(in the rows, 128 means zero)
Each row of T is roughly a mix of the hidden directions of one of several groups.
T:
[[123 109 113 163  79 160 133 124 147  84]
 [ 97 185 158 111 111 141 103 155 142 117]
 [116 159 105 133 110 167  93 146  97  89]
 [142  84 118 146 143 108 141 170  99 168]
 [135 126 125 158 111 121 130  88 138 196]
 [128  57 115 147 137 108 105 141 104 141]
 [ 94 136 111 150 115  88 183 119 132 101]
 [ 93 119 174 148 106 101 151 128 161  98]
 [113 159 138  87 137 100 148 171 119  91]
 [ 69 117 122 150 128  84 117 122 163 138]
 [110 151  93 110 109 107  86  99  87 131]
 [155  67  93 137 142 111 132 153 107 144]
 [120  92  98 170 145 110  86 102 117 108]
 [120 157 119 146 108  84 186 118 117 145]
 [127 140 117 129  84  98 117  68 123 157]
 [132 183  82 135 121 157 135 118 150  98]
 [128 121 117 123 158 156 144 158 115  62]
 [ 68 117 122 136 119  87 122 122 171 135]
 [139  82 148  85 108 106 163 142 119 156]
 [124  81 111 175 151  94  96 119 125 140]
 [160 164 124  94 125 172 166 141 149 120]
 [120 128 139 155 149 170  75 109 147  98]
 [112 144  98 130 130 149  80 161  91  97]
 [146 139 121 155  86  97 150 120 128 183]
 [124  99 132 152 171 145 150 177 130  95]
 [ 65 112 115 115 136 119 124 101 171 111]
 [ 77 124 118 107 113  87 113 150 170 121]
 [189 145 130 116 134 161 139 139  83 129]
 [116 111 146  91 137 128 184 110 172 124]
 [ 91 145 115 117  92 150  84 153 155 104]
 [149 135 167 109 156 161 170 148 161 115]
 [117 106 116 169 142 107 104  67 131 112]
 [ 96 113  83 113 101  95  95 123  94 125]
 [ 90 160 167  96 100 124  96 137 148 112]
 [136  91 140 150 147  82 150 123  96 167]
 [150 127  74 126 167 154 107 131  88 125]
 [100  78 130 146 158  99 166 149 139 142]
 [135 162 106 151 131 149  73 127  91 104]
 [ 94 152 174 161 146 110  95 129 100 137]
 [117  87 134 128 163  79 156 124 141 161]
 [112 135 105 113  90 119  64 140 117 153]
 [140 160 138 108 108 113  84 119 125 186]
 [159  99 100 158 122 164 101  98 122 162]
 [ 84 120 149 147 110  90 155 131 158  91]
 [139  96 110 169 113 149 108  87 141 167]
 [ 75 119 153 148 109 107  84 149 113 143]
 [124 139 118 179 155 162  90 101 146 109]
 [ 77 105 129 160 123 105 124  95 168 139]
 [160 154 169 110 167 161 146 154 147 127]
 [164 150 146  62 131 129 122 110 155 132]
 [112 143 124  88 142 116 137 170 122  71]
 [155 145 123 171  89 135 105  77 133 124]
 [139 108 155  94 148 112 176 110 171 140]
 [171 153 155 133 100 144  90 138 148 165]
 [155 146 104  82 121 148 134 108 154  80]
 [ 98 136  81 122 113 117  91  97  95 102]
 [151 145 156 102 104 153  96 152 169 158]
 [164  99 125 134 140 121 183 129 131 174]
 [135  95 158 113 132 105 174 141 163 164]
 [ 88  93 160 130 117 101  79 143 113 132]
 [178 141 112 124 114 143 117 123 106 188]
 [171 141 169 111 138 161 147 169 147 126]
 [101 150 101  90 107  90 132 131 155 168]
 [121 160 134 154 145 169  91 103 161 100]
 [ 75 108  89 153 110 139 108 144 109 100]
 [108 164 142 101  93 161 136 173 148 141]
 [154  67 127 106 126 110 161 144 116 158]
 [ 87 113 110 132  79 148 150 102 151 100]
 [138 110 152 139 139 164 178 147 162  96]
 [162 114 151 163 143 174 140  90 105 124]
 [146 151 149  92 137 175 142 167 135  96]
 [155  69 138 107 131 115 159 146 119 164]
 [112 185 135 147 129 144 117  91 167 110]
 [163 156 158 121 112 115 117 102 146 184]
 [146 138 158  68 161 128 152 126 158 136]
 [ 90 142 165 115 107  90 162 136 159 107]
 [103  93 129 120 145 145  75 145 153  92]
 [126 105  87 159 142 110  93  90 124  94]
 [142 164 127  74 107 149 163 159 124 120]
 [188 139 155 148 127 150 145 133  85 137]
 [173 161 159 111 166 139 163 106 132 128]
 [170 100 112 130 143 126 186 125 120 161]
 [183 137 128 107 142 170 122 145  87 118]
 [117 153 158 100 125 101 156 168 125  83]
 [103 121 185 133 119 124 121 151 154 176]
 [124  91 153 119 130 102 178 136 161 163]
 [138 131 138  84 180 143 155 146 132  91]
 [ 93 179 152 123 118 135  99 101 126  91]
 [184 115  96 125 150 144 175 135 134 142]
 [128  93 151 148 140  85 150 129 101 175]
 [154 170 145 134  84 145 111  89 141 153]
 [127  88 100 161 146 115  91  89 122 101]
 [146 110 180 169 110 142 153 126 126  90]
 [175 112 125 126 136 191 117 103 108 128]
 [125 104 146 103 152 170  83 141 139  90]
 [138 147 129 148  68 132 104  85 144 151]
 [116 151 138  86  91 167 126 165 156 122]
 [192 143 152 141 114 140 135 145  91 152]
 [114 153 139  86 102 163 101 143 158  94]
 [134 126 118 163  66 126 115  83 142 134]
 [127 163 122 140 119  93 194 120 105 131]
 [116 154  93 140 103 140  76 109  96 105]
 [160 135  95  94 152 176 114 112 101 139]
 [122  98 104 155  93 152 135 128 140  70]
 [136 115 104 193 166 114 120 103 116 138]
 [ 98 184 158 116 114 126 122  89 134 101]
 [139 149 119 102 137  91  84 130  92 167]
 [161  95 139 186 122 160 118 103 117 129]
 [142  96 104 159 121 154  99  90 137 169]
 [166 131  89 125 157 162 103 121  90 151]]
Here is one row of each group, with its name. Which group are the others in?
[183 135 103 109 129 174 132 119  93 138] | <50>
[116 100 155 153 137 119 115 178 119 177] | <106>
[160 108 166 109 135 119 171 155 158 156] | <66>

[122 118 132 114 145 170 154 162 147  73] | <66>
[ 71 119 134 146 102 107  80 146 119 130] | <106>
[152 168 147  70 115 130 159 146 116 130] | <50>
[115 127 145 152 137 153  89  82 170 108] | <106>
[115 132 113 189  97 127  91 101 126 148] | <66>
[ 92 185 157 112 109 121  99 146 140 114] | <106>
[120 158 163 100 125  97 154 171 122  96] | <50>
[115 123 118 167 148 100 169  84  97 124] | <66>
[146  89 112 136 135  96 159 157  97 169] | <106>
